Points on a landscape with several valleys, each with its height.
Q_298: [  4  -4  -1  17  -3   1   2 -25   6   8 -13   1   0  26  13   8]  height 93
Q_599: [ 15   8   1  30   8 -13 -16   4 -16  22  10  -4  29  11  -1  12]  height 95
Q_603: [ -3  10   5 -17  10   8   1  21   2  -3   2  -1  -5 -22  -8  -8]  height 92
Q_656: [ 21 -12  17  17  -1  13   5  11  20   2   5   9  -7 -11  -8 -15]  height 91
Q_228: [-18   7 -14 -22  -2 -11  -1  -9 -22 -11  -3 -13   3  -4   3   4]  height 81
Q_757: [  3  -7   3   0  -5  13  15  -7  28 -12  -4  18 -15   1  -2 -11]  height 93
Q_405: [-18   5 -12 -23  -2 -13  -2  -6 -23 -12  -1 -11   2  -8   2   3]  height 65
Q_551: [ 21 -11  21  31  -1   3  -5  12  14  12   6   4   1   0  -2  -3]  height 68
Q_95: [  5  -6   2  22  -4  12   7 -20  16   3 -12   5  -5  21  14   3]  height 91
Q_331: [ 20 -17  18  23   1  15   5   9  19   6   6  10  -6  -9  -3 -11]  height 91
Q_805: [-16   5 -13 -21   0  -6   0  -9 -18 -12  -2  -9   1  -4   2   4]  height 82
Q_336: [-11   6 -10 -19  -2 -16  -9   9 -19  -5   3 -17   3 -12  -7   3]  height 39
Q_878: [-18   1 -13 -30   0   0   6   0 -19 -10   4  -4  -6  -9   4  -4]  height 92
Q_490: [  3  -7  11  -3  -2   7  11  -1  21  -9  -2  15 -12  -8  -4 -13]  height 86
Q_661: [ 10  -6   5  21  -5  15   7 -13  19   4  -7   7  -5  13  10   0]  height 16
Q_787: [-18   4  -6 -27   3   4   4   6 -13  -9   3   2  -5 -15   1  -6]  height 85
Q_770: [  5  -5   2  20  -4   8   6 -22  13   4 -13   3  -3  22  14   5]  height 89
Q_935: [  8  -6   5  19  -5  12   4 -12  18   4  -6   6  -4  12   8   1]  height 1
Q_571: [-12  -1  -7 -25  -3   4   9   1  -3  -9  -2   4 -13  -7   5  -7]  height 91
Q_67: [-16   5 -13 -21  -7 -19  -6   3 -24  -7   3 -18   3 -11  -3   4]  height 40
Q_335: [ -8   3   7 -17   3   6   9   8   9  -9  -4   9 -12 -17   2 -10]  height 88
Q_740: [-18   3 -10 -25  -2  -8  -1  -3 -22 -11   1  -8  -1 -13   1   0]  height 49
Q_422: [ 11   5   5  26   9 -17 -17   6 -19  20  12  -3  28   9  -3  11]  height 85
Q_982: [-13   5  -6 -11   2 -10  -7  -2 -14  -8   2  -6   4  -2  -6   5]  height 69
Q_142: [26 -9 24 35  2 -3 -7 15 16 14  4  9  5  5  2 -2]  height 95
Q_574: [20  0  6 34 -3 -3 -9 -1 10 16 -3 -3  9 19  7  8]  height 76
Q_64: [-10  10 -11 -14  -3 -29 -12  11 -23   0   2 -16   8  -4  -4   7]  height 68
Q_133: [ -2   1   6  -1   3  -2  -4   7   2  -3   5  -1   2  -7 -10   0]  height 61
Q_725: [ -7   6  -4 -25   5   2  -3  16 -11  -2   3  -5   0 -19  -9  -6]  height 90
Q_635: [  7   2  -6  22  -4  -4  -8 -10  -1  15  -3  -3   8  26   7  14]  height 86
Q_678: [ -2   8  -1  -9   6 -10 -15  19  -9   1   3 -12   7 -14 -11   5]  height 67
Q_921: [ 15  -6  15  14   0   8   1  16  16   3   7   4  -6 -12  -9 -10]  height 85
Q_160: [ -3   2 -15 -11  -5  -1   3 -26  -2  -6 -10  -5   0  22  -3   4]  height 92
Q_197: [  1   6   0  11   6 -22 -15   2 -20  21  10  -7  21  15  -7  17]  height 84
Q_524: [ -5   8  -1 -23   7   6  -3  20  -7  -1   3  -4   0 -20 -11  -6]  height 96
Q_342: [ 14 -10   9  23  -2  17   7  -7  19   5  -3  10  -5   6   7  -3]  height 54
Q_849: [  0  -1  -8 -10  -7   7   9 -18  16  -7  -8   5 -10  12  -2  -3]  height 88
Q_270: [25 -6 23 36  1 -6 -9 11 13 13  2  5  8  6  3  1]  height 76
Q_27: [-20   4 -12 -24  -6 -18  -1  -7 -27 -11  -1 -15   4 -10   2   3]  height 68
Q_309: [ 13  -9   5  24  -1  22  10 -10  21   6  -6  11  -6  10  11  -2]  height 79
Q_15: [ 25 -16  21  31   2   8  -1  17  18  14   7  10  -3  -2  -2  -6]  height 97
Q_903: [-6 -1  3 -6 -1  1  3 -5  6 -9  0  6 -4 -2 -6 -4]  height 77
Q_892: [18 -7  7 31  1 19  7 -5 21 11 -8  7 -3 15 11  0]  height 89
Q_994: [ 15 -10   5  25   1  25  12  -9  22   8  -6  11  -6  10  13  -3]  height 92
Q_861: [-15  12 -16 -15  -2 -15  -2 -10 -22  -4  -4 -12   8   6   1   7]  height 86
Q_838: [  3  -5   0  -1  -5  14  16  -9  29 -12  -5  17 -15   3  -1 -10]  height 93
Q_376: [-15  12 -21 -22  -4  -7   2 -15 -21  -8  -7 -17   5   2   5   7]  height 93
Q_205: [-19   1 -11 -29   0  -1   5   1 -19 -11   4  -3  -6 -11   3  -4]  height 89
Q_468: [-13   5  -9 -24   1  -5  -4   8 -17  -6   3  -8   0 -15  -5  -2]  height 62
Q_124: [ -3   7 -10  11   0  -7  -8 -11 -10  14   2  -5  11  26   0  19]  height 86
Q_563: [-11  -2  -8 -26  -3   4  10   3  -2  -9  -4   4 -14  -6   6  -8]  height 95
Q_617: [ 15   2  15  33   7 -10 -13   9  -4  14  10  -1  21   6  -1   8]  height 36
Q_877: [-20   2 -11 -26  -4 -12   0  -7 -25 -12   1 -12   2 -11   3   1]  height 63
Q_168: [-5 -2  5 -8 -1  2  6 -2 10 -9 -1  9 -7 -6 -5 -7]  height 80
Q_32: [  4   9  -7  19   4 -13 -13  -2 -15  21   9  -7  19  21  -2  18]  height 84
Q_510: [ -1  -5   2  -7  -6   8  13  -9  22  -9  -4  14 -14   2  -2  -9]  height 86
Q_245: [ -3   6  -1   2   5 -26 -15   6 -22  17   7 -10  17   9  -7  15]  height 83
Q_806: [ -4   4 -10   2  -1  -4  -2 -23  -8   9  -6  -3   8  27   2  15]  height 91
Q_338: [  6   5  11  -3   6   6   3  21  13  -2   2   0  -8 -19  -8 -10]  height 90
Q_451: [  5   2   8  11   7  -6 -15  15  -5   8  10  -7  14  -7  -7  10]  height 39
Q_514: [ 12 -12   5  13  -2  18  14  -5  23  -8  -1  18  -9  -3   3 -12]  height 92
Q_666: [ 11 -10   1  25   0  26  15 -11  23   5  -7  14  -8  13  15  -2]  height 96
Q_193: [ 10  -8  -1  19  -4  24  15 -12  24   0  -5  14 -10  10  11  -4]  height 92
Q_96: [ -1   9  -3 -14   5  -9 -14  22  -9   1   3 -13   6 -17 -12   2]  height 87
Q_121: [ -1   0 -12 -12  -7   6   7 -19  11  -8  -8   2  -8  14  -2  -1]  height 89
Q_528: [  2  -4  -2  11  -4   3   3 -25   9   4 -14   1  -3  24   8   6]  height 90
Q_679: [-16   5 -18 -29  -3  -2   5  -7 -20  -9   0 -13  -2  -5   6   1]  height 97
Q_241: [ 21 -11  20  29   0   6  -4  15  15  12  10   5  -1  -5  -4  -4]  height 81
Q_837: [-19   3  -9 -27   0  -4   2   0 -19 -12   3  -4  -3 -12   2  -2]  height 74
Q_60: [ -3  -1 -11  -3  -3  -6   1 -29  -8   7 -13  -3   6  30   2  11]  height 99
Q_883: [ -2  -2  -1   0  -4   2   2 -14   8  -4  -4   3  -2  10  -2   2]  height 64
Q_172: [-13   5  -1 -22   5   4   3   9  -5  -9   0   3  -5 -16  -1  -5]  height 83
Q_434: [ 22   9   0  33   3  -9 -12   1  -2  23   2  -5  22  18   4  12]  height 93
Q_76: [ 20   2  15  36   4 -11 -12   7   3  16   4   0  18  10   3   7]  height 62
Q_909: [ 23 -17  15  28   4  18   6   8  21  13   2   9  -5  -1   1  -6]  height 96
Q_644: [ -9  10 -10 -13  -2 -27 -12  11 -22   0   2 -16   7  -5  -6   6]  height 60
Q_875: [-16   4 -12 -23   0  -3   2  -6 -15 -12  -1  -4  -3  -6   2   1]  height 85
Q_860: [ 13 -14  10  13  -1  17  13  -3  22  -6   0  17  -8  -6   1 -13]  height 91
Q_594: [ -4  -5   5 -10  -4   4   9  -4  15 -10  -3  12 -12  -4  -2 -10]  height 84
Q_864: [ 15  -3   6  35  -1  11   2  -8  18   9 -11   4   1  21  15   5]  height 87
Q_49: [-12   3  -8 -13  -1  -1   1 -11  -5 -11  -2  -1   0   2  -4   2]  height 82
Q_291: [  2   9   8  -5   8   5  -1  25   8   0   4  -4  -5 -20 -10  -7]  height 88
Q_538: [-16   5 -12 -21  -4 -16  -6   1 -22  -8   1 -14   2 -11  -2   3]  height 15
Q_992: [ 13   7 -11  29  -3 -10 -12  -5  -8  21   3  -4  16  26   7  16]  height 94
Q_802: [-15   3  -5 -20   2  -3   0   1 -11 -11   0  -2  -2 -11  -1  -1]  height 75
Q_229: [ 11  -9   6  18  -4  17   9 -10  20   2  -4  10  -7   7   7  -3]  height 42
Q_274: [ -8   7   6 -20   7   8   7  11   4  -8  -1   5  -8 -19  -1  -8]  height 89
Q_367: [ 16  -1  16  32   4  -8 -12   9   2  12   7  -1  15   5  -1   6]  height 20
Q_848: [ -2  -1 -12  -5  -5  -3   2 -28  -1  -1 -14  -4   1  26  -1   5]  height 95
Q_8: [-11   6 -12 -18  -5 -20 -10  10 -21  -4   3 -20   4 -12  -7   4]  height 53
Q_625: [-11   8  -8  -2   1 -18 -10  -1 -18   5   4  -9  10  10  -7  12]  height 76
Q_462: [ 10  -5  13   2   1   7   6   7  18  -4   0   9  -8 -12  -7 -13]  height 85
Q_888: [ 16  -6  14   5   0   9   6   9  20  -3   0   9  -9 -14  -6 -17]  height 90
Q_950: [-18   4  -7 -26   2   2   3   4 -13 -10   2   2  -5 -14   1  -4]  height 82
Q_613: [ -6   6  -4 -10   4 -12 -12  13 -12  -2   2 -12   6  -9  -9   6]  height 52
Q_330: [-20   2 -10 -28  -1  -4   2  -2 -20 -11   2  -4  -3 -11   3  -2]  height 80
Q_40: [-15   1   0 -22   0   5   9   7   1 -11  -2   9 -13 -13   5  -9]  height 91
Q_575: [ -6   7  -6 -15   3 -12 -13  16 -14  -2   2 -14   4 -13  -9   4]  height 61
Q_916: [  5   0  11  18   6  -7 -12   9  -4   9  10  -4  14   2  -8  10]  height 7
Q_547: [ -2  10   3 -13   8   5  -2  24   2  -2   3  -4  -3 -20 -11  -5]  height 89
Q_181: [ 16 -14  11  22   0  19  10  -3  20   5   0  12  -6   1   5  -7]  height 86
Q_406: [ -5   4 -12  -5  -3   0   0 -24  -3  -3  -8  -4   3  21  -2   8]  height 88
Q_317: [  0   4   0  14   5 -12 -13   1 -12  14   8  -5  15  15  -6  16]  height 60
Q_525: [-19   3  -7 -28   2   4   6   5 -13 -10   3   4  -7 -13   3  -6]  height 89
Q_198: [  4  -4   0  10  -6  11   8 -19  19  -1 -10   6  -8  16   7   1]  height 65
Q_991: [  8   0  12  22   7  -7 -14  10  -5  11  11  -4  17   2  -6  10]  height 0
Q_155: [ 18  -6  15  15  -1  10   1  19  18   3   6   4  -8 -14  -8 -13]  height 93
Q_4: [  6  -6  13  -2  -1   7   8   2  19  -6  -1  12 -10 -11  -5 -14]  height 85
Q_951: [-15  -1 -11 -30  -1   4   9   3 -11  -9   2   2 -11  -7   5  -7]  height 97
Q_178: [-18   3 -14 -29  -3  -5   4  -5 -23 -11   2 -11  -3  -9   4  -1]  height 96
Q_328: [ -5  -6   8 -13  -4   4  13   3  20 -12  -8  16 -19 -10   3 -13]  height 91
Q_257: [-19   2  -9 -29   1   2   5   3 -17  -9   4   2  -6 -13   3  -6]  height 88
Q_822: [  8 -10  12  11  -3   8   5  -4  17  -1   0  10  -6  -1  -1  -7]  height 64
Q_225: [ 10  -1  13  11   4   4  -3  17  10   4   9  -1   0 -11 -10  -4]  height 70
Q_890: [-15   7 -18 -25  -1  -1   2 -10 -17 -11  -3 -11  -1  -2   5   4]  height 90
Q_306: [26 -6 25 37  3 -7 -9 13 14 14  2  9  8  6  4  0]  height 96
Q_360: [ 17   3  -5  32  -6  -9 -10  -6   2  19  -3  -2   9  27  11  11]  height 93
Q_506: [-19   2  -8 -29   2   4   6   5 -15 -10   4   3  -7 -12   3  -7]  height 89
Follow the land downhill from each row below. Which row is at the bottom of its valley?
Q_360: Q_991
Q_575: Q_538
Q_635: Q_991
Q_198: Q_935
Q_644: Q_538
Q_342: Q_935
Q_193: Q_935
Q_67: Q_538
Q_574: Q_991
